In the data rows, the value 128 means zero.
Here are some rows, each followed by its group. Rows of different groups can look alike.
 77 113 105 148 140  78 110 140 107 144  90 135  74 141 126 148 147 156 131 144 192  96 101 147 148 144 153 154 108 102 163 143 104 162 104  98 155 107 181 151 151  90 142 210 104 128 151 104 165  99 107 150  64 177 105 153  99 146 122 114 115 155 149 147 moss
 98 123 103 120 160 121 106 122 125 127  99 124 108 136 122 147 131 123 148 132 119 104 117 129 155 154 153 126 141 135 134 150 122 147 130 135 118 119 127 141 147  75 131 174 100 119 104 170 185 103 107 160 130 113  93 134 124 154 153 126 118 139 168 134 brick
103 119 122 134 140 114 132 156 121 135 107 149 105 145 151 136 132 138 132 170 172 104 116 134 127 127 131 151 124 123 145 144 120 148 125  87 155 140 182 135 143  95 125 185 119 105 129 116 146 113  99 148  81 170 123 136  95 136 121 125 131 177 133 138 moss
115  92 110 189  64  86  92  88  83 174  96  79  92  72  80 156 183 179  58  89 149 109  92 183 155 145 165 169  69  67 177 162  77  60  69 155 179  99 115 166 120 199 185  98 130 188 197  65 114  91 195  57 103 109 123 181 171 146  76  94  81 134 140 172 mint
206 210 193  60 126 198 166 158 207  52 174 127 159 165  97  55  76  38 132 116  69 204 208  63  90  76  88  51 193 175  43  79 192 119 172 156  35 171  67  60  39 132  98  60 196 119  51 170 136 176  95 121 226  78 148  68 105  67 182 216 175 139  93  54 brick
 87 129 110 143 126  78 111 140 113 132  88 122  69 142 109 138 146 149 124 122 189 111 111 142 150 144 150 150 106  96 152 141 107 160 102 104 141 100 175 145 126  96 147 198 118 141 147 108 170 101 114 135  77 172 118 150  95 138 122 127 115 152 145 141 moss
100  98  98 145 148 112 110 109 104 159 112 134 115 109 133 154 147 159 135 136 115  96  98 151 146 147 156 148 115 119 155 146 105 135 116 130 149 107 134 148 158 122 135 146  89 131 145 136 130 105 145 141  99 121 106 148 140 153 116 103 111  91 140 153 soap
125 141 143 118 128 133 156 175 140 116 126 161 117 154 162 112 114 119 132 183 170 130 137 115 105 108 107 144 134 135 123 128 138 148 141  68 142 156 194 114 117 101 112 173 142  92 114 116 127 133  88 144  91 183 155 117  75 112 116 146 150 186 107 120 moss
118 143 136 124 121 117 145 165 134 116 116 147 102 150 143 116 122 126 127 158 175 131 133 120 117 117 117 145 126 122 128 131 131 150 130  77 138 139 189 120 109 103 123 178 140 109 121 115 138 124  98 137  92 180 151 125  79 115 117 145 141 177 115 124 moss
107  78  95 145 158 131 119  98  97 171 136 149 155  96 169 164 138 164 149 147  90  92  92 150 135 147 143 150 119 138 156 143 109 130 132 128 161 119 126 149 188 134 120 124  76 113 147 146  93 120 154 151 108 117 112 140 162 158 111  81 116  67 134 157 glue
154  98 122 123 130 192 147 111 121 149 155 145 197  88 185 141 118 123 134 174  44 122 122 128 112 132 110 144 140 166 118 152 132  80 161 127 147 161 111 126 153 148 107  68 112  91 102 174  76 138 151 124 160  83 163 116 165 141 100 105 132 109 114 141 glue
209 197 202  49 168 201 206 190 203  50 217 182 227 210 188  57  43  52 195 133 114 198 207  44  53  64  33  55 199 203  42  43 218 193 209 105  57 192 117  53 105 115  46  75 185  72  65 155  74 224  70 167 194 160 171  41  88  65 189 184 209 119  64  49 rope
124 119 131 121 154 135 149 149 130 133 146 169 145 143 176 127 113 135 153 168 139 119 125 120 106 114 112 134 136 146 131 117 137 158 146  90 143 146 163 119 153 114 102 151 116  93 127 126 100 142 108 160  99 165 132 116 108 123 126 121 147 123 110 125 soap
216 222 202  46 138 192 195 179 209  34 203 143 204 205 138  46  51  39 178  95 109 221 219  43  71  78  37  47 188 185  26  43 217 179 195 135  27 160  95  55  68 120  66  55 204 107  60 159 101 220  84 136 218 137 197  46  92  60 186 199 197 111  68  43 rope
108  91 111 137 157 132 128 126 110 153 131 158 149 122 179 155 126 148 147 162 128  95 105 137 124 134 131 145 131 144 152 143 120 136 138 103 164 149 149 141 179 113 114 157  95  94 132 137 112 122 120 161 105 144 104 131 136 149 126  97 128 136 142 145 soap
138 158 152 111 117 137 162 179 149 104 128 153 116 158 150  99 110 110 128 170 165 146 149 108 103 103 100 139 135 132 110 123 144 147 143  71 128 153 191 105  93 106 112 159 156 101 107 119 127 137  92 131 102 179 172 112  69 102 115 161 154 184  97 112 moss
208 209 209  50 146 202 189 186 215  41 198 163 185 194 145  50  51  34 156 136 107 205 216  45  62  56  60  44 208 196  43  59 211 149 193 116  48 207  99  48  61 119  71  90 202  82  49 157 113 199  62 153 213 129 140  49  85  56 199 213 200 172  86  41 inn
181 113 143 107 118 222 167 127 137 128 171 149 226  97 203 126  99  98 134 182  39 141 143 109  94 119  82 137 155 185  95 149 152  67 181 115 140 192 112 111 138 150  93  49 137  72  78 184  65 155 138 119 188  84 188  96 159 128 104 119 148 147 105 127 glue
144 121 131 120 129 167 154 136 133 140 147 161 149 105 168 120 118 127 128 185  79 132 129 123 105 111 117 144 137 149 119 136 132 109 150  98 140 151 148 111 118 140 109 108 121  96 109 150  84 134 134 131 121 121 163 116 120 118  96 134 142 110  93 130 soap
105 143 123 133 112  99 123 147 125 118  96 117  82 143 110 126 137 129 119 129 178 127 126 131 142 139 134 144 114 105 134 140 119 143 112 105 130 112 170 136 109  99 143 178 136 136 129 115 168 110 109 124  99 162 143 139  94 129 119 139 122 171 137 132 moss
 91  76  75 159 145 106  90  71  84 181 109 114 122  78 122 175 163 176 134 114  81  87  79 168 167 173 172 154 100 112 165 156  89 119 106 164 151  76 102 167 180 137 148 120  66 152 160 148 124  97 179 130 110  87 105 162 179 173 105  75  89  38 153 171 glue
 99  55  74 159 150 139  94  69  80 191 115 123 154  65 154 188 158 169 133 149  56  72  75 170 160 173 166 161 112 134 167 177  90  88 121 161 171 112  95 171 203 137 140 106  60 124 144 165 114  96 175 135 126  67  99 159 198 186 102  62  90  71 163 179 glue
 92 129 118 138 139  86 126 154 119 134 101 146  78 150 130 131 138 151 133 146 189 110 113 137 134 127 141 150 113 105 151 131 114 173 112  85 147 113 191 135 130  96 132 201 116 125 146 102 150 110 105 148  62 187 120 142  82 129 120 131 128 146 127 136 soap
 98  93 103 194  66  61  84  86  79 174  91  76  71  78  68 158 187 186  63  84 174 108  87 186 162 152 171 167  60  56 184 151  73  78  58 158 176  77 121 173 129 190 191 121 124 198 210  49 125  90 189  65  86 126 117 186 165 147  79  89  76 121 145 173 mint
 92 125 111 143 123  91 113 138 113 132  90 121  82 137 118 141 144 144 121 128 179 110 112 141 148 145 146 151 111 104 150 149 109 145 108 103 146 113 171 146 128  98 145 191 120 133 138 116 167 100 113 133  89 163 121 147 103 141 121 124 115 169 150 143 brick
187 193 194  62 157 182 173 175 202  56 187 161 171 190 140  66  63  50 159 134 118 187 200  58  75  68  77  49 199 187  60  64 198 158 181 124  58 192  98  63  83 112  78 109 183  89  64 150 123 188  64 163 196 131 117  61  92  69 201 198 189 160 101  53 inn
137 142 144  91 169 170 161 170 157 106 146 179 153 160 183 111  91  96 164 194 115 129 148  95  99 105 103 117 171 175 103 123 158 158 172  82 117 177 161 100 132  80  86 160 127  65  76 168 129 144  74 178 129 148 132  94  88 116 149 153 164 163 115 104 brick
124 131 121 127 123 126 125 124 125 124 121 117 127 127 124 132 129 125 131 121 127 130 127 127 137 142 126 131 124 126 124 134 127 129 128 133 122 116 128 134 129 118 131 129 127 132 123 139 140 126 128 125 134 125 143 129 130 135 125 124 123 128 135 131 soap
100  74  81 155 140 125  97  74  87 176 115 116 142  77 138 177 154 164 133 124  76  89  85 162 159 171 160 153 108 125 160 162  96 103 117 158 156  99 100 165 184 136 142 113  73 136 147 156 119 103 171 131 127  84 110 154 185 174 107  73  94  68 158 169 glue
 84  63  57 171 129 108  60  41  69 186  83  70 124  58  95 200 180 170 117  88  64  73  69 183 198 208 188 158  94 105 171 190  75  78  94 206 152  68  63 193 192 133 173 103  62 171 154 167 163  75 194 109 146  39  93 179 218 203 109  57  61  67 198 188 glue
 77 126 107 146 125  68 107 138 110 131  87 119  64 145 109 143 145 149 127 122 206 110 109 142 153 151 149 148 103  95 156 138 107 163  99 103 143  96 179 152 138  88 149 215 116 140 151 101 177 102 104 142  74 183 115 151  96 141 126 119 113 162 155 142 moss
157 132 142 110 125 179 161 145 143 125 151 155 163 118 169 112 109 110 131 184  84 140 141 113 100 109 102 136 144 157 105 133 143 107 158 102 130 162 142 106 115 135 104  97 136  91  97 153  91 143 124 127 139 119 173 108 118 115 106 141 148 133  94 121 soap
100  72  68 162 126 124  74  51  78 179  93  79 135  60 104 187 172 163 117  94  53  84  79 174 185 194 177 156 101 112 160 185  84  76 104 195 148  81  68 180 175 141 164  89  72 163 144 172 148  84 194 105 152  41 107 169 210 191 106  70  72  68 181 180 glue
132 105 126 176  60 105 111 104  97 160 111  89 107  82  94 141 168 162  61 108 148 124 107 169 138 131 144 163  80  80 160 151  93  58  84 144 172 116 122 152 111 199 172  88 146 173 182  65 103 107 181  58 111 117 144 166 159 132  76 106  95 149 123 159 mint
135 103 124 124 151 157 158 129 123 153 167 182 169 108 195 130 112 145 154 186  86 123 118 125  97 113 111 143 133 156 129 116 133 138 155  93 150 141 152 116 159 142  94 114 100  88 130 140  54 149 137 154 104 143 155 113 129 122  99 108 147  64  87 133 glue
181 194 174  71 157 153 167 156 182  63 184 145 179 192 130  73  74  79 181  72 120 190 187  68  92  93  73  61 171 164  63  54 190 198 173 138  50 135 100  76  93 120  81  88 168 123  93 151 108 194 102 149 185 144 149  70 104  81 186 175 178  77  89  66 rope
184 194 191  64 155 176 169 172 200  57 184 157 165 189 133  67  66  53 157 126 119 187 198  60  79  71  81  50 196 182  63  64 195 159 177 126  56 185  97  65  81 113  82 112 182  95  68 149 126 185  68 161 194 131 115  64  93  70 201 197 186 154 103  54 inn
112 111 100 142 116 122  99  95 107 142  99  92 119 101 105 154 149 135 117 107 104 112 110 147 163 167 151 142 114 116 139 162 108 100 113 160 131 103 104 155 140 122 152 121 111 148 127 152 160 102 150 112 145  88 126 148 160 159 120 107  98 126 163 151 soap
 84  68  60 168 133 103  68  48  73 187  89  83 115  62  97 191 178 176 121  97  68  78  70 181 191 197 188 157  92 102 171 177  77  93  93 194 150  62  76 185 185 136 167 109  61 170 160 159 151  80 193 115 128  54  98 176 204 193 104  64  68  45 180 183 mint
127 131 134  99 178 162 157 163 149 123 143 188 140 148 182 116 101 114 163 202 104 119 135 106 102 103 119 126 164 167 115 125 146 162 165  79 126 165 167 102 134  87  89 164 110  69  88 166 120 135  87 181 108 146 122 103  88 118 139 149 160 131 108 113 brick
153 138 140 111 126 155 162 136 139 120 166 155 166 125 166 110 104 121 148 144 101 155 142 108  99 114  93 127 134 150 104 104 148 140 156 104 119 133 143 107 121 142  99 100 133 107 117 141  72 161 133 133 134 144 183 102 120 107 110 131 151  82  85 116 glue
 85 123 109 144 131  82 112 141 112 135  90 126  75 142 117 142 145 149 126 133 188 105 109 143 148 144 149 151 108 101 154 143 108 158 105 102 146 105 176 147 136  93 144 200 114 134 146 108 168 101 110 140  76 172 115 150  98 141 122 122 116 158 147 143 moss
 80 113 104 148 139  82 109 138 106 145  89 133  76 138 124 149 149 157 128 140 184  95 100 149 149 144 155 156 108 102 163 148 102 158 104 100 156 108 177 151 147  94 144 203 104 130 150 109 164  96 113 146  68 170 103 154 102 147 121 115 113 153 150 149 moss
135 137 125 112 156 140  80  91 143 105 109  74 137 139  65 141 131  90 130  54  85 119 141 122 167 151 160  72 165 142 114 140 136 107 125 221  79 133  19 136 132 107 146 101 129 156  94 178 212 111 125 132 219  33  36 128 180 154 209 140 109 151 203 113 inn
207 212 195  53 145 185 188 173 201  42 198 145 203 202 141  56  56  48 180  93 112 209 210  49  76  83  45  51 186 182  36  48 210 182 191 136  36 159  95  62  81 118  69  63 194 107  67 158 103 214  86 142 211 137 181  52  97  69 188 190 192 108  77  50 rope
136 160 146 116 102 132 151 166 144 101 118 133 109 147 133 104 117 110 117 146 162 150 148 111 115 115 107 140 129 124 111 132 138 134 135  82 124 144 180 112  82 111 125 156 160 114 106 125 140 129 102 118 117 167 174 117  79 106 114 159 144 189 110 116 moss
 80  63  67 167 143 111  73  69  77 186  82 100 112  73 115 192 174 171 117 126  84  64  70 179 182 184 189 163 104 110 178 190  78  90  99 170 167  97  97 181 187 122 163 135  63 146 149 157 162  71 170 127 117  66  76 175 188 193 112  72  75 102 187 183 soap
135 160 129 103 169 108 114 113 147  99 139 108 137 169  84 114 116 113 173  42 119 146 146 108 145 138 127  74 144 130 102  82 150 193 132 188  62  81  68 119 132 111 118 105 125 165 126 148 156 152 131 146 166 108  98 113 140 126 188 139 133  41 138 101 inn
 71 103  89 159 133  75  93 119  96 158  75 117  63 118 106 160 164 166 117 133 168  86  89 162 166 159 174 163  99  91 172 162  88 141  91 118 159  92 163 163 148  99 159 198  93 145 155 115 176  80 129 136  69 147  97 167 117 159 113 107  97 140 162 161 soap
 77  77  69 165 142  93  69  72  80 175  77  90 100  89  97 186 175 170 121 100 106  71  75 176 188 186 188 155 100 100 175 179  80 110  92 176 154  80  97 181 179 116 166 143  70 161 155 147 175  74 166 126 115  79  76 176 179 189 122  78  75  97 189 177 soap
227 225 222  39 137 220 205 196 229  32 209 169 190 194 145  32  44  22 152 148  90 222 230  36  49  41  49  42 213 201  26  52 220 144 202 110  36 213 101  32  36 128  63  69 216  79  37 161  98 209  63 143 220 125 165  38  74  39 190 232 211 164  61  31 inn
176 195 170  73 154 146 161 152 180  64 178 137 170 191 120  75  78  80 179  65 123 189 185  71  99  99  78  60 167 158  65  54 187 198 167 145  47 125  95  81  93 119  87  90 167 132  96 149 116 191 105 146 185 141 148  74 106  84 187 173 172  73  94  68 rope
 98  99  99 124 174 144 114 121 120 149 109 151 124 116 155 155 131 131 148 181  89  87 106 136 143 145 156 139 147 151 143 162 117 130 140 120 141 141 134 139 165  83 120 168  82  93 101 178 158  99 110 171 117 103  88 134 131 158 137 116 122 133 158 143 brick
135 114 133 171  56 104 116 111 103 149 115  87 108  92  94 134 161 153  64 105 163 133 116 160 134 130 134 157  82  82 152 143 101  64  87 141 165 118 125 149 108 193 169  93 156 171 178  60 106 116 171  59 116 128 153 159 153 126  82 111 101 161 123 152 mint
 96  75  81 155 152 116 100  80  88 180 118 128 134  83 139 172 155 173 139 131  80  86  82 163 155 164 163 154 107 121 163 153  95 121 115 152 156  91 110 161 185 137 138 120  67 137 156 148 112 104 172 138 107  95 106 155 174 169 105  76  98  45 145 168 glue
112  89  94 143 134 136 111  87 100 161 126 119 148  87 142 162 142 148 135 138  81 104 100 149 148 163 143 146 115 133 144 151 109 104 126 153 145 106 104 155 175 133 133 107  89 129 136 153 115 117 158 130 134  91 132 142 174 161 107  85 105  78 145 156 glue
 80 119  94 153 110  79  85 114 101 137  65  82  66 123  82 158 163 144 108 103 173 101 102 155 178 175 165 153  99  89 156 168  95 123  89 143 139  87 140 168 135  93 170 183 114 160 141 123 205  82 126 116 106 128 112 165 128 163 123 112  90 173 181 156 moss
 84  74  69 163 139  98  80  62  79 181 101 102 116  74 112 182 167 176 131 103  86  85  76 171 176 184 177 154  95 107 169 161  85 113 100 173 151  68  96 176 183 134 156 125  65 159 163 148 136  92 180 127 115  83 101 167 187 180 107  69  81  44 166 175 glue
142 143 149  87 177 176 171 178 161 108 154 194 158 164 194 105  87  98 169 206 111 129 149  93  89  93  99 118 175 179 102 117 161 166 178  71 120 184 170  91 130  83  78 157 126  57  76 167 115 149  73 183 120 155 133  90  79 109 147 158 173 153 100 101 brick
127 148 137 121 111 130 142 160 137 111 111 130 107 145 131 114 124 114 119 156 158 135 139 120 123 123 116 143 127 124 118 140 132 130 131  95 129 139 171 122 102 104 128 156 148 115 110 125 150 122 102 122 112 155 162 125  89 119 116 149 136 187 120 124 moss
 91 101  87 151 126  99  83  87  96 150  88  85 105 105  95 168 159 147 123  97 124  97  97 157 177 180 164 142 106 106 153 163  98 113 101 170 136  86 101 170 161 111 160 141  97 158 142 143 177  93 149 121 132  94 104 160 165 172 127  93  88 119 180 159 soap
116 141 133 124 121 119 138 161 132 115 110 135 106 152 138 122 124 121 127 155 176 126 133 122 125 126 118 143 126 123 128 137 130 144 128  91 136 139 177 127 119  96 127 173 141 112 118 118 153 122  95 134 101 169 147 128  88 125 123 140 135 190 128 126 moss
116 126  96 126 162 106  62  66 115 117  95  46 145 143  53 163 147 117 156   0  98 108 120 138 197 193 160  82 135 120 124 138 124 142 112 253  75  73   8 166 171 100 155  87 106 191 125 177 219 112 155 124 211  36  55 144 205 183 203 101  87  85 215 134 rope
113 138 133 126 127 113 142 164 131 121 114 149 100 150 145 120 124 131 130 160 177 125 129 123 119 118 121 146 124 121 133 131 128 154 128  77 142 137 190 123 117 101 123 183 134 109 125 112 139 122  97 141  85 182 143 128  80 119 118 141 140 173 117 126 moss
106  80  75 157 121 128  82  57  85 172  99  82 136  64 106 179 166 156 117  98  56  94  87 167 179 188 169 153 103 115 153 179  90  77 108 189 143  84  73 174 167 142 160  88  81 159 140 170 143  91 188 105 154  47 119 163 203 183 104  77  78  72 173 173 glue
197 195 211  53 182 192 203 204 213  58 215 213 188 208 184  50  45  60 177 163 124 188 205  46  41  31  61  50 212 201  61  42 211 193 200  77  70 219 136  38  82 118  49 121 181  58  67 139  76 206  53 188 165 173 114  45  62  47 199 209 218 143  62  41 inn
128  98 121 180  60 103 102  97  91 162 104  78 111  80  92 151 172 162  60  98 150 116 103 173 146 142 148 163  79  79 164 161  89  51  81 154 176 117 112 161 122 194 178  89 143 175 182  69 115 101 182  57 120 108 134 170 171 143  82  98  88 163 140 165 mint
117 109 121 129 155 132 143 138 122 148 141 171 135 125 172 133 123 148 147 173 122 111 114 131 112 116 128 143 130 140 141 124 125 151 139  92 151 137 163 123 152 123 108 150 102  99 134 128  94 131 123 157  89 155 126 125 113 128 114 117 140  99 107 135 soap
241 246 244  19 155 212 253 235 241  10 255 213 233 245 204   7   7  25 207 146 142 250 248   5   9  21   0  36 212 216   4   0 254 227 233  61  29 207 155  10  56 119  17  76 228  54  50 137  37 255  41 172 190 215 225   4  35  12 189 226 251 119   8   9 rope
 62  76  61 172 139  72  56  65  73 175  67  77  83  91  82 194 181 174 122  85 126  68  70 180 201 200 196 153  91  90 182 177  74 117  80 186 152  62  94 193 189 107 176 161  66 174 165 139 193  70 164 128 110  85  67 183 183 196 127  70  66  96 205 180 soap
Which 3 other groups have their centres nearest to the centre of group rope, nearest first?
inn brick moss
Which 3 other groups have their centres nearest to the centre of group mint, nearest first?
soap glue moss
Which 3 groups are nearest to each row below, nearest first, going by the distance to the centre of the group?
128 105 128 175  67  99 115 111  98 159 116  99 106  90 102 139 164 164  68 113 162 123 108 166 132 126 140 161  80  81 162 142  96  72  85 134 174 117 132 150 117 194 167 101 145 167 186  57  98 112 173  68 101 134 141 163 151 128  79 106 101 148 119 156 mint soap glue
104 106 102 194  39  60  72  71  79 162  77  38  63  69  35 158 194 173  46  49 166 122  95 186 180 169 174 163  54  46 173 161  71  54  49 184 158  62  98 180 106 193 209 104 139 222 202  60 151  83 200  39 118 101 132 191 178 150  79  95  63 135 161 172 mint soap glue
124 113 106 136 119 141 113 103 115 146 110 108 124  95 115 143 146 132 116 138  79 115 113 145 150 152 147 145 119 124 131 159 111  93 122 153 130 111 108 143 130 131 143 102 111 139 120 156 140 106 154 110 139  79 141 143 152 150 106 117 107 108 138 148 glue soap mint
131 150 135 106 164 123  95 111 152  95 122  95 128 161  75 127 118  92 145  58 120 131 149 110 152 136 147  64 166 142 112 112 147 144 129 196  74 130  46 125 129 100 133 128 135 150 103 157 199 128 106 149 195  77  40 118 153 135 215 149 125 140 185 100 brick soap inn
157 159 169  83 192 158 153 161 178  92 174 177 158 182 147  92  83  89 168 137 115 145 166  84  89  74 111  64 190 175  97  75 174 178 166 124  86 179 103  79 121 111  83 131 141  92  93 144 120 165  80 183 155 132  65  84 103  92 201 173 175 121 112  76 inn brick rope
103  82  76 155 123 124  84  61  86 169 101  85 134  70 108 178 163 154 121 104  66  94  88 165 177 188 166 150 103 116 152 172  93  84 108 187 141  82  76 173 173 136 157  95  81 157 141 164 145  95 181 110 149  55 120 161 198 181 107  76  80  73 171 171 glue soap mint
 80 127 105 146 118  74 103 133 110 130  82 107  65 139 100 145 149 143 121 121 195 110 110 144 159 157 151 148 103  95 153 145 105 149  97 116 139  93 166 156 135  89 155 202 118 146 145 107 186  98 109 133  86 165 120 154 105 146 124 119 107 166 160 144 moss soap mint
160 156 147  88 178 154 141 133 160  98 163 137 177 171 128 105  97  97 179  95  92 147 157  96 116 115 104  75 165 161  88  83 166 178 160 168  72 127  75 101 138 115  93  81 132 127 103 160 126 168 118 154 174 103 113  94 135 117 183 146 153  64 115  93 inn rope brick
145 115 145 165  62 117 135 126 109 145 133 113 128  99 126 127 147 153  71 117 165 138 122 150 112 110 119 157  92  96 150 136 111  73 103 111 175 145 145 135 104 198 152  98 161 148 173  60  78 127 162  71 112 151 155 146 140 113  82 116 118 172 108 144 mint soap moss
Which 3 groups are nearest to each row below, nearest first, going by the distance to the group's nearest row?
153 141 164 150  62 111 161 153 129 130 153 138 114 118 129  97 131 145  81 138 185 164 140 132  88  85 100 148  94  97 133  99 127 105 109  85 157 137 173 111  81 198 136 108 176 143 175  39  55 151 145  79  88 189 185 130 102  81  75 140 141 144  65 123 moss mint glue
 97  99  93 200  44  53  63  63  72 172  69  35  55  63  26 164 204 184  44  43 159 112  85 195 188 174 187 167  49  38 182 168  62  55  42 192 162  52  93 185 109 196 215 103 129 231 210  61 155  73 211  37 110  91 120 200 184 157  77  91  55 118 164 180 mint soap glue
164 151 173 143  55 120 169 160 137 120 160 138 120 122 131  87 124 135  80 140 184 176 150 124  81  79  89 144  98 102 123  94 135 102 115  81 150 143 175 103  70 200 132 100 188 139 167  41  51 159 141  75  97 191 200 122  96  72  75 149 148 153  58 115 moss glue mint
125 108 128 176  69  90 115 112  98 160 115 102  97  92  97 135 166 170  69 107 165 125 107 167 132 123 144 161  77  76 164 137  94  83  82 131 172 109 137 147 111 197 167 105 143 173 193  52  95 112 177  68  91 141 140 164 145 124  77 109 102 132 113 155 mint soap brick
Which 3 other groups have their centres nearest to the centre of group moss, nearest first?
soap brick glue
Which 4 groups are nearest to each row below, nearest first, going by the distance to the centre of the group?
 99 139 117 137 112  92 115 141 120 122  90 111  76 140 103 132 142 134 118 123 180 122 121 136 149 145 141 146 110 101 139 143 114 143 107 111 132 104 166 142 114  97 148 182 131 142 134 115 175 105 112 124  97 159 137 145  98 134 120 134 116 168 144 136 moss soap brick mint
 84 131 119 138 132  75 123 155 118 123 101 138  79 159 131 135 132 145 137 131 218 115 117 131 136 135 133 144 113 106 152 126 119 178 111  82 146 115 194 141 138  86 134 222 123 123 146  96 161 115  91 154  70 205 117 139  83 130 132 124 128 174 144 133 moss soap brick glue
Which 3 other groups have their centres nearest to the centre of group inn, nearest first?
rope brick moss
Which 3 groups are nearest to each row below, nearest first, going by the average distance to the group's rows?
136 139 144  99 185 143 118 130 157 104 145 138 147 165 120 122 105  95 158 112 114 123 148 104 124 112 135  69 178 162 113 103 155 153 147 164  91 159  70 111 147 101 109 134 126 114 100 152 163 141  92 173 172  97  41 106 138 126 208 147 144 137 160  96 brick moss inn
191 183 196 125  33 138 193 177 160  95 176 140 124 129 126  57 108 112  74 141 177 212 177 103  62  60  66 134 105 108  94  77 153  98 128  70 127 149 182  79  26 211 123  79 218 138 149  43  36 179 136  60 113 197 243 103  76  43  67 178 165 154  27  95 moss brick inn
Which 4 groups are nearest to each row below, nearest first, going by the average distance to the group's rows?
137 144 143  91 165 168 159 167 157 104 144 173 150 159 177 111  93  95 162 188 115 131 149  95 102 108 104 116 169 172 102 123 157 156 170  86 114 172 159 101 129  80  89 158 129  70  76 169 133 143  76 174 132 146 134  96  89 116 149 154 162 162 117 104 brick moss soap inn
 93 118 100 123 164 118 103 120 122 132  97 125 106 134 122 150 134 127 149 132 120  99 113 132 157 156 157 128 140 134 138 152 118 149 127 136 121 117 127 144 152  75 132 177  95 120 108 169 185 100 109 162 125 113  87 137 126 157 153 123 116 135 171 137 moss soap brick glue
Which 4 groups are nearest to each row below, nearest first, going by the distance to the group's nearest row?
101 105 103 193  45  56  71  75  78 157  77  39  69  81  41 161 190 171  53  42 184 119  95 183 180 171 169 159  57  48 175 159  75  63  51 182 161  67 100 183 118 185 206 114 140 218 203  56 157  87 190  46 119 112 123 189 178 154  91  90  65 150 170 171 mint moss soap glue
115  85  97 141 142 142 117  94 102 164 132 132 156  91 156 161 138 148 141 152  79 101 100 147 140 155 139 146 119 140 144 148 112 108 132 145 150 115 110 151 181 133 126 107  87 118 135 153 106 121 154 137 128  96 130 139 170 160 107  85 111  78 138 155 glue soap brick mint
159 173 159  80 178 141 151 149 169  79 172 143 174 196 132  94  84  88 190  87 131 162 170  82 106 108  86  63 167 162  80  60 180 204 164 154  62 126  91  95 136 103  85 103 146 123 105 144 127 185  95 165 169 139 121  83 116 104 195 152 165  77 111  79 rope inn glue brick
156 172 158  88 149 149 125 131 173  78 146 113 139 163  90  99  99  72 142  85 109 161 172  90 125 111 122  60 176 156  87  95 165 138 146 173  62 147  62  99  97 111 117 112 158 133  85 158 170 149  97 144 202  89  82  97 131 106 202 173 147 142 149  81 inn rope brick soap
164 178 165  83 145 157 131 136 179  71 151 114 145 166  93  93  93  65 141  88 106 168 179  84 119 106 113  57 180 161  80  93 171 135 152 169  58 154  63  94  90 112 113 106 166 129  78 160 166 155  94 141 209  89  92  91 127 101 202 179 152 149 143  76 rope inn brick soap
135 118 124 124 134 154 137 129 126 137 132 139 148 117 152 132 126 126 132 159  96 120 124 129 123 129 124 139 134 142 124 143 128 114 142 121 137 141 131 126 136 126 119 112 119 109 114 149 116 126 132 130 131 112 143 125 133 135 115 123 130 126 120 135 soap glue brick moss
Which 3 other groups have their centres nearest to the centre of group soap, nearest first?
glue moss brick
